In the data rows, 128 means zero.
Here are some numbered points:
[138 116 101 132 118 123 112 125 112 147 112 106 131 174 177 119  98 128 120 111 101 159 160 158 100 158 176 139] 0
[170  81 181 104 100 166 121  87 162 139 191 152 211 142  61 107  85 220  28  47  90  59  39 112 159 156 174 117] 1
[114 124 131 156 153 130 130 171 151 112 110 142 117 108 101 121 134 101 139 161 156 132 148  91 122  88  83 124] 2
[114 240 118 215 140  90 112 157 156 125 125 102  94  90 195 179 133  81 113 108  59 160  78 179 114 126 128 194] 3
[135 226 112 191 146  35 136 192 137 202  55  76  64 162 255 178 147  84 171 211  98 202 171 246  83 211 182 204] 4
[ 81 146  96 125 146 107 130 122 114  94  71 107 123 117 176 118 148 147 203 177 142 194 188 136 130 108 109 143] 5
[144 135 122 146 138  92 141 135 125 130 123 123 139 127 162 151 120 151 111 128  81 166 121 149 126 110 152 145] 6
[120  84 180 105 134 191 155 139 182  71 143 212 171 122  55 142 148 117  68  84 138  57  69  57 128  85  73 146] 7
[106 111 104  90 161 138 103  92 100  79 113 158 166 108 105 120 150 150 175 142 146 160 170  73 119  95 120 123] 8
[126 128 144 162 141 102  94 120 123 108 116  86 118 136  96 158 142 151  70  68 103 107  86 164 156 129 134 142] 9
[125 125 132 154  97 144 136 193 152 150 129 148 122 122 104 127 136  80  72 169 129  89  74 112 123 161 128 140] 10
[140 125 154 125 140 134 120  94  92 136 138  97  85 135 115 122 156 137 186 155 160 125 175 103 118 113 129 104] 11
[159 119 138 119 117 155 130 111 113 133 148 111 117 119  95 141 131 105 115 146 148  86 147 124 138  91 149 106] 12
[108 105 137 110 135 130 136 111 107 116 140 110 114 100  94 123 153 135 175 158 172 111 157 118 151 114  99 104] 13
[104 121  88  89 150 104 112 139 115 122 142 152 152 143  82 128 139  76 116 134 177 126 139 124 101 101 125 116] 14
[192 101 183 135  61 147 134 124 141 181 136 130 139 124 128 103  88 163  88 121  89  94  86 147 133 176 124 100] 15
[ 93 138 100 114 145 101 130 150 121 111  87 170  82 100 126 124 147  73 137 194 155 117 136 103 128 101  91 135] 16
[110 133  98 138 160 131 120 139 124 130 105 128  87 104 118 125 151 113 192 165 164 135 159 107 116  76  95 125] 17
[136 117 121 103 109 139 149 171 171 112  89 156 160 135 137 110 150 131  59 138 121 100  81 117 121 120 110 178] 18
[108 143 145 139 150 113 117 104  99 106 178  86  74 144 130 130 143 128 246 156 162 138 161 126 142  89 113  68] 19
[ 94 133 105  62 149 108 141  53  85 123 180  89 154 174 122 110  97 163 225 156 165 133 168 129 134 130 160 108] 20
[139 135 153 171 101 113 136 140 155 142  94 135  91 110 153 142 148 117 134 136 139 129 120 110 130 121 135 121] 21
[161 124 120 127 100 116 131 162 144 147 137 166 180 149  93 129  79 102  53 137 111 103  56 145  88 144 149 134] 22
[180 122 138 144 115 103 117  92 112 133 166  89  97 143 121 157 115 148 168 122 114 123 103 130 130 149 145  95] 23
[145 189  98 153 129  92 124 139  78 138 101  71  66 174 151 158 130  82 181 198 144 140 138 163 121  95 146 115] 24
[119 120 145 125 145 132 140 137 119 148 118 163 114  93 124 130 144  90 113 158 154 125 135 140 123 104  99 159] 25
[143  75 153  85  69 163 158 140 157 143 151 167 163 138  38 110 132 159  47 136 125  77  96  88 144 133 118 121] 26
[ 97 136  94 129 111 139 112 137 110 169 118 158 123 133  96 125 128 130 115 133 124 129 114 175  89 114 108 132] 27
[123 150 142 130 129 101 150 148 124 131 130 103 117 126 172 162 141 126 137 144 116 138 156 148 126 167 128 151] 28
[112 191 113 144 152  61 135 131 145 127  95  86  72 140 180 207 164  89 143 173 129 121 113 168  98 155 153 159] 29
[135 135 148 123  98 138 129 124 127 185 123 108 150 158 186  98 115 178 164 123  87 166 145 196 108 160 162 119] 30
[113 155 118 164 176  95 108 120 152  92 137  94 109 116 161 149 118 101 131 122 103 155 123 145 143 135 114 139] 31
[ 85 144  90 116 195  90 129 154 100  78  68 160 112 117 140 150 150  75 172 184 194 138 163 107 115  90  88 142] 32
[156 112 128 110 108 119 133 144 113 156 125 117 175 149  99 118  94 112  44 116 112 104  45 147 122 128 175 120] 33
[135  60 156  91  88 146 146  88 154 126 174 127 152 153  53 123 115 143  60  70 108  87  69 170 143 131 146 105] 34
[103 122 113  84 170 128 126 105  72 108 138 110 139 144  94 121 121 113 179 159 155 155 169 134 148  96  85  91] 35
[188 135 181 153  42 143 134 134 186 219 131 124 187 176 198 101  84 220  35  70  27 125  77 201 117 214 191 136] 36
[106 122 126 118 150 134 115  80 100 109 143 101 110 139 113 131 137 168 195 107 161 151 159  95 131  90 130 123] 37
[ 89 130  92 102 118 151 134 170 173 143  71 181 170 100 167 104 116 110  85 134  98 184 139 138 104 142 135 176] 38
[173 132 157 125 126 143 129 110 126 151 186  61 157 163 202 104  84 212 148  52  61 180 167 180 169 151 181 135] 39
[129 163  77  67 142 117 147 135 119 141 124  93 183 159 216 134 100 154 164 118  91 185 168 179  95 146 181 170] 40
[121 189 112 131 168  70 127 103  79 121  98  61  84 143 215 157 144 139 229 176 163 168 196 181 122 132 154 135] 41
[103 117 134 115 126 149 126 100 132 151 191 104 164 139 104 113  82 130 125  81 107 142 142 118 156 123 131  89] 42
[144 100 116 119 141  90 113 143 134  94 127 141 142 130  68 134 134  96  48 115 113  91  56 103  94 145 133 152] 43
[136 158 119 149 136 106 125 119 142 153 150  93 113 172 122 154 111  86 108 105 121 133  89 165 105 153 169 119] 44
[135  97  96 125 100 135 135 196 140 152  95 158 166 105  84 112 141 117  59 142 151 100 110  74 108 110 127 141] 45
[130  99 104 133 111 103  83 103  84 135  99 147 120 117  80 125 167 136 145 180 156 105 134 110  99  97 101 103] 46
[118 122  99 131 159 106 126 119 112  90  85 121  82  84 122 129 155 129 187 182 186 113 188  85 134 129  89 118] 47
[173  59 181 125  76 183 131 148 154 182 169 173 165 130  83 113 147 137  61 127 104  57 104  66 123 160 167 120] 48
[123 141 137 145 129  84 131 171 158 117 130 143 139 144 116 141 118 108  76 122 114 128  78 133 120 119 137 146] 49
[143 161 102 131 122 124 111  83  65 187 112  74 102 139 236 104 113 175 235 142  80 219 245 206 148 182 148 111] 50
[130  71 162 126 124 174 150 140 171  95 127 192 139  96  52 130 134 111  32 105 165  63  56  53 138 147  84 133] 51
[131 123 131 107 135  94  92  54  35 118 156  56 148 171 119 122 113 188 235 121 107 158 123 161 147  97 152  72] 52
[113 143 100 124 129  89 100 125  95 119 144 133 142 136  83 143 132 102  78 123 113 126  66 159 132 132 110 111] 53
[146 142  84 124 114  95  97 130 138 151  79 112 176 184 136 145 101 130 108 141  95 142  93 180 110 136 156 132] 54
[115 140 143 153 128 116 117 129 115 157 143 119  85 108 147 143 137 125 144 107 129 136 145 150  90  98 138 143] 55
New points follow, each followed by the numbers of its two nearest points above, looking only along the 2 directions in which the numbered points spread most, nearest first.
[137 186 109 124 134 100 122 126 126 136 135  95 139 187 222 164 126 157 106  90  74 184 138 214  86 176 203 175] -> 39 30
[159 104 122 109 124 154 134  81 119 160 151  88 178 140 177  83  98 155 123  75  74 129 135 142 127 159 195 130] -> 54 44
[ 77 102 123 150 138 141 145 140 179 109 117 171 152 116  87 145 117 130  83  94 131 108  82 109 164 113  95 146] -> 45 43
[147 116 132 148 126 103 130 151 120 131 113 110  78 144  92 146 135  75 151 163 152  67 128 117 129 117 130 132] -> 25 14
[155  81 150  68 106 154 163 138 131 141 159 151 175 145  62 108 111 103  99 102 143  70  93 102 127 122 155  95] -> 43 45
[ 95 178 116 127 214 104 141 144 132  82 126  93  75 123 211 172 114 115 199 129 129 180 178 146 151 135 136 157] -> 24 5
[133  83 169 154 125 114 133 112 170  96 126 140 133  95 132 133 135 166 103 123 100 105 119 106 149 158 137 142] -> 49 53
[ 92 176  94 144 180  94 104 124  94 113  59  93 110 116 209 138 151 143 234 158 158 198 246 136 130 108 122 149] -> 41 5
[165 172 119 151  98  75 125 152 151 165 161 102 138 193 145 145  68 144  51  91  43 108  13 206  97 177 187 120] -> 36 15
[107  72 136 129 124 192 128 123 171 126 131 156 157 102  76 124 124 155 117 104 135 121 145  65 135 148 120 146] -> 45 43
[189 119 184 168 111 113 135 149 159 133 117 124 119 118 148 132 133 108  82 132  94 113  84 173 126 150 147 149] -> 9 44
[133 136 118 135 140 139 129 120 167 104 101 168 153 139  55 149 129 114 103 142 173  97  86  63 101 125 114 142] -> 45 43
[168 102 166 139  95 154 140 107 116 164 134 135 112 126 130 130 134 131 102 105 120 108 123 127 128 159 147 107] -> 9 49
[169 138 138 108 103 138 144 126 110 165 107 113 130 125 227 109 122 176 165 146  88 172 220 179 124 204 172 147] -> 40 3
[162 100 170 133  64 142 144 163 172 112 100 194 127  87 111 126 167 165  44 147 103  74 102  96 112 160  97 177] -> 43 18
[138 137 178 163 120 166 107 148 127 146 191 151 110 118 113 148 156 140 115 114  95 133 149 120 108 157 126 150] -> 42 38
[162 147 111 107 146 106 108  67  88 135 169  66 153 227 139 133  72 165 215  88 111 144 100 175 116 129 162  78] -> 3 0
[109  97 105 127 119 134 126 152  99 154 118 154 166 108  92 121 133 129  90 156 159 113 137 100 126 114 125 122] -> 12 14
[126 154 152 145 142 118 123 145 102 113 109 145  88 122 134 166 168  86 133 143 158 105 109 120 129 108 124 120] -> 25 13
[109 132 121 160 146 142 114  96 134 161 101 124 115 127 160 110 140 150 184 145 139 151 182 122 119 152 108 137] -> 20 31
[156 110 158 139 105 149 147 158 162 129  88 138 154  86 195 140 145 153  51 110  84 136 141 132 140 143 134 176] -> 9 42
[108 171 120 170 141  88 106 158 130 105  86 125 150 166 173 145 121 128 136 127 117 166 141 153 103 142 144 156] -> 28 31
[116 121 117 155 125 150 124 154 170  97 135 176 115 109  58 135 137  68  74 115 173  81 120  60 130  75 101 119] -> 45 7
[142 165 106 121 101 123 138 155 145 130 110 123 132 147 184 135  64 132  52  85  63 145  88 205  98 127 146 172] -> 54 44
[143 122  95 128 115 131 108 145 123 137 118 126 154 141 134 122 128 132 110 154 125 117 128 145 112 157 132 130] -> 38 27
[ 65 214  83 149 192  80 118 144 125 109  82  89  96 103 209 136 138 112 216 160 129 219 171 155 128  94  94 139] -> 41 5
[130 143 137 125 105 175 114 129 156 181 121 122 159 114 183  94 105 166 100  98  62 159 152 201 110 214 154 178] -> 39 30
[145 146 114  80 139  69 151 108 129 115  99 129 127 147 154 146 129 172 204 156 132 137 183 133 104  92 152 153] -> 20 52
[138 159 112 118 114 142 128 124 143 138 112 125 169 120 184 126  93 155  94  98  83 178 128 169 137 168 137 169] -> 54 0
[148 129 109 122 137 139 114 127 105 158 109 123 106 106 143 125 132 102 170 175 141 165 192 142 120 137 139 135] -> 20 52
[180 155 117 136  97 114 122 104 147 164 139  79 123 189 173 113  79 143 170 104  97 108 117 155 125 169 196 123] -> 30 0
[176 172 131 137 155  97 136 104 152 145 154  77 129 173 226 116 109 148 208 117  87 152 103 178 140 187 186 120] -> 40 30
[134  98 152 115  99 141 117 138 142 115 149 171 170 122  88 116 119 143  63  78 105  88 105 113 135  93 127 136] -> 43 18
[143 150 101 100 119 104 110 142  66 115 120 117 111 151  68 141  90  75 137 151 165 101  86 140  93  91 116 104] -> 25 14
[121 155 129 175 158  93 106 136 121  86 145  81 116 109 125 143 108 112 122 126 123 130 105 142 148 112 117 138] -> 21 55
[158 113 126  86 123 156 140 104 138 185 153 103 164 159 133 102 104 116  84 105 112 123 103 176 146 172 180 124] -> 15 9
[135 116  93 110 129 138 137 137 109 190 119 151 145 172  79 110 124 102 124 162 154 145 135 121 122 142 161  93] -> 27 21
[145 105 123 121  69 171 144 155 164 178 106 174 185 127  91 102 134 131  48 117  79 105  73  96  91 140 142 160] -> 34 48
[117  94  63  42 161 115  91  19  59 105 183  84 185 150  78  69  84 191 192 110 119 149 140 110 165 121 152  44] -> 21 55
[116 104 137  92 130 188 125 134 153 125 145 192 139  81 111  96 117 147 124 118 128 134 134  81 168 138  88 121] -> 45 12
[116 141 128 145 110 125 140 165 134 115  76 142 111 105 153 151 134  86  65 115 128 136 144 126 108 137 117 175] -> 27 21
[181 131 151 115  85 114 143 184 128 146 114 151 134 118 162 145 142 118  30 104  97 125 119 153  82 136 174 184] -> 15 33
[141 169 169 173 144 100 144 147 155  89 118 143 102 116 150 144 125  92 125 168 162  94 101 119 145 114 109 114] -> 25 12
[116 150  92 130 143  96 117 141 111 111 106 130 106 114 137 142 126  87 163 149 139 161 167 140 104  82 161 135] -> 20 11
[130  78 150 124 117 150 103 142 132  97 119 149 161  93  82 134 135 170  73  89 124 114 103 107 152 154 104 141] -> 43 18
[154 169  95 115 151  78  96 114  96 114 119  71  95 145 207 145 120 157 162 133 101 200 133 179  96 125 161 166] -> 40 29
[155 172 133 130 122  85 130 154 111 144 105  77  96 146 224 168 136 118 142 143  98 136  99 213 110 154 152 169] -> 40 3
[148  83 167  92 133 176 141 102  79 100 171 111 107 101  98  97 128 150 176 116 133 126 182 116 181 125 116  80] -> 25 14
[ 92 125  81 140 146 149 147 180 107 155  82 167 119  87 144 115 186  95 162 207 151 147 198 100 135 112  79 137] -> 17 35
[111 126 115 167 168 114 127 168 145 134 136 177 122  74  90 140 186  57  53 120 156 105  98 117 114 106  97 137] -> 45 14
[138 125 128 117  97 126 129 102  99 155 146 106 154 156 133 110 114 170 161 111 104 152 145 154 149 155 163  98] -> 6 44
[178 194  96 141 128  88  96 111  71 185 119  41  96 163 255 143  94 160 190 151  35 208 168 255 113 200 187 168] -> 4 50
[ 91  71 130  86 111 150 147 137 141 116  82 196 170  83  98  98 158 192 142 152 117 110 177  73 123 138  61 142] -> 14 2
